X: rows in 3 groups, each row roughly a mix of its group's directions
X (74 x 14)
[[-13,18,-4,-3,-3,16,0,-9,-6,-8,13,13,-1,25],
[15,-22,12,-14,14,-4,-7,0,-6,2,-8,4,-20,12],
[6,-8,10,-16,19,10,6,-8,-1,-1,-7,-4,-26,15],
[-4,5,-7,19,-16,-13,-7,7,4,2,7,4,26,-15],
[13,-17,9,11,9,-14,4,-12,15,-2,-15,-19,-1,-8],
[-3,-23,6,15,-18,-1,-13,9,7,1,15,0,16,-8],
[-2,11,0,-15,11,8,-5,-14,-6,-4,4,17,-15,25],
[-4,-19,6,16,-19,1,-11,6,9,-2,19,1,18,-5],
[10,-10,-2,-21,15,0,-9,-5,-8,1,-8,13,-22,16],
[-3,32,-10,-4,14,-3,13,-18,2,-2,-10,-3,-3,2],
[-8,36,-11,7,12,-6,13,0,1,1,-7,3,5,-6],
[-6,-9,2,20,-15,0,-2,21,5,2,13,-1,19,-15],
[-2,-8,11,-12,8,24,5,-10,2,-6,8,-2,-21,19],
[-2,25,-4,-15,17,4,6,-14,-4,0,-8,7,-17,13],
[17,-13,4,-14,15,-15,-3,3,-10,6,-22,0,-16,2],
[-9,3,10,15,-8,9,18,2,11,-1,1,-26,8,-16],
[5,-17,3,5,-13,-1,6,-9,11,-1,-3,-27,8,-21],
[-4,2,-1,10,2,-3,-4,36,-11,5,4,19,4,1],
[5,-30,0,4,-11,10,-11,16,5,1,16,6,0,-8],
[-6,10,6,-8,14,16,18,-11,7,-2,-10,-18,-19,5],
[0,-3,7,2,5,3,16,0,11,5,-13,-28,-6,-21],
[17,-29,3,-6,-1,-12,-3,9,-9,3,-17,-10,-4,-6],
[-1,-16,2,9,-11,7,5,11,13,4,5,-18,5,-27],
[-11,8,5,-15,2,25,13,-13,0,-4,-1,-13,-17,12],
[-10,4,-1,21,-13,-1,4,4,14,0,11,-10,21,-19],
[1,-4,-6,10,-19,-13,-15,9,-8,1,13,15,23,-4],
[-16,18,-1,13,-2,4,-8,4,4,-1,21,21,10,10],
[6,0,4,-3,17,0,16,-13,9,-2,-20,-21,-15,-3],
[-6,24,-2,-14,17,9,1,-1,-6,4,-3,15,-19,14],
[-1,28,-8,-11,18,0,10,-13,-4,-1,-12,4,-12,9],
[4,4,3,-19,8,-1,-6,-11,-16,-3,-7,11,-13,27],
[3,1,-2,3,-9,-12,-16,3,-15,-3,10,24,14,17],
[2,-4,5,19,3,-7,10,-14,22,-4,-6,-21,8,-13],
[6,-6,-6,10,-13,-18,-17,11,-6,2,10,17,20,-5],
[15,-2,0,-2,18,-24,1,2,-1,8,-25,-4,-6,-11],
[13,-22,4,-3,0,-11,0,7,4,10,-13,-16,-4,-24],
[-11,0,0,23,-14,2,-1,13,8,-1,19,2,22,-10],
[-17,31,-13,-4,-3,16,16,-1,-2,-1,2,-5,1,-4],
[-7,15,-7,-4,-9,3,-11,-5,-13,-6,13,22,8,22],
[0,28,-11,-3,15,-6,19,-2,-4,1,-17,-7,-4,-8],
[6,-10,-1,7,-8,-9,8,-8,9,0,-10,-26,12,-22],
[-6,-10,8,-3,-9,22,-7,7,-3,-4,25,14,-5,16],
[4,22,-10,-5,18,-16,9,-4,-5,3,-24,-2,-4,-3],
[1,10,-1,-7,19,0,15,-9,10,4,-19,-17,-16,-12],
[16,-10,3,7,12,-27,-2,0,4,6,-20,-6,2,-13],
[-7,3,-3,20,-11,-2,10,11,9,1,6,-13,19,-23],
[4,-8,11,-2,9,3,16,-1,9,4,-16,-27,-12,-14],
[2,8,-1,-12,20,0,13,-11,7,4,-21,-14,-19,-7],
[-16,10,-4,14,-18,14,1,-1,8,-5,22,1,17,-2],
[-1,7,2,-3,12,1,17,-6,11,5,-17,-24,-10,-17],
[-15,16,-7,20,-8,10,4,4,11,-6,20,7,16,-3],
[-5,6,7,-12,13,18,15,-11,5,-2,-9,-16,-22,8],
[4,16,-4,-18,16,1,4,-19,-6,-3,-11,5,-17,17],
[5,-27,15,17,-6,0,-6,-10,17,-7,11,-8,6,3],
[-13,8,-4,-11,-13,24,-1,5,-11,-4,18,11,-2,15],
[3,-2,-4,3,-16,-13,-18,6,-14,-1,11,20,19,8],
[-5,-20,8,11,-19,7,-14,0,9,-3,22,2,13,1],
[1,1,-8,13,-15,-14,-14,9,-5,1,12,18,23,-4],
[6,-6,2,-10,-3,1,4,-32,11,-3,-9,-23,-5,-6],
[8,-1,-7,8,-6,-27,-13,13,-7,8,-7,10,17,-14],
[4,17,1,-2,18,-17,12,-10,2,4,-24,-12,-4,-6],
[-5,15,-3,-12,13,15,20,-10,2,-3,-12,-15,-17,2],
[8,-16,9,-26,-3,4,-7,-6,-16,2,-9,-4,-16,13],
[-7,7,2,-13,13,22,13,-11,7,-3,-6,-10,-23,8],
[-10,9,-9,12,-20,-3,-9,10,-3,1,16,12,23,-7],
[-9,30,-9,10,6,-5,16,-1,7,2,-7,-8,8,-16],
[-3,18,-14,15,-4,-16,-8,3,-1,0,7,18,22,-3],
[-10,-4,2,22,-14,-2,-5,18,8,3,14,1,19,-14],
[-2,7,-9,18,-13,-17,-6,7,2,3,2,3,25,-18],
[-16,10,-3,-4,-14,24,-1,2,-5,-5,24,9,3,11],
[2,-30,7,10,-17,-1,-10,16,2,2,9,-3,11,-9],
[-16,10,-6,10,-21,12,-3,3,2,-4,22,5,18,0],
[-11,30,-12,-15,8,12,13,3,-9,3,-5,3,-10,1],
[16,-11,2,-16,13,-15,-6,6,-14,7,-19,5,-14,3]]

which group is each row in? (one row of each group first)
[-14,26,2,-7,7,23,9,0,3,3,10,5,-15,2]  <50>
[8,-22,5,-2,0,0,5,7,10,7,-9,-21,-7,-24]  <14>
[5,-18,5,12,-13,-12,-20,8,0,1,15,14,16,0]  <120>

[5,-3,-3,7,-2,-15,8,-3,7,4,-18,-23,9,-24]  <50>
[11,-13,-5,7,-9,-20,-19,12,-6,4,5,17,15,-7]  <14>
[15,-15,8,8,13,-18,2,-8,11,1,-20,-15,-4,-9]  <120>
[-7,27,-11,12,9,-4,15,21,-7,1,-2,8,7,-6]  <50>
[-1,6,1,-13,18,12,15,-11,8,1,-14,-15,-23,-1]  <14>
[16,-29,14,10,5,-15,-7,-7,11,-2,-6,-8,-1,-1]  <120>
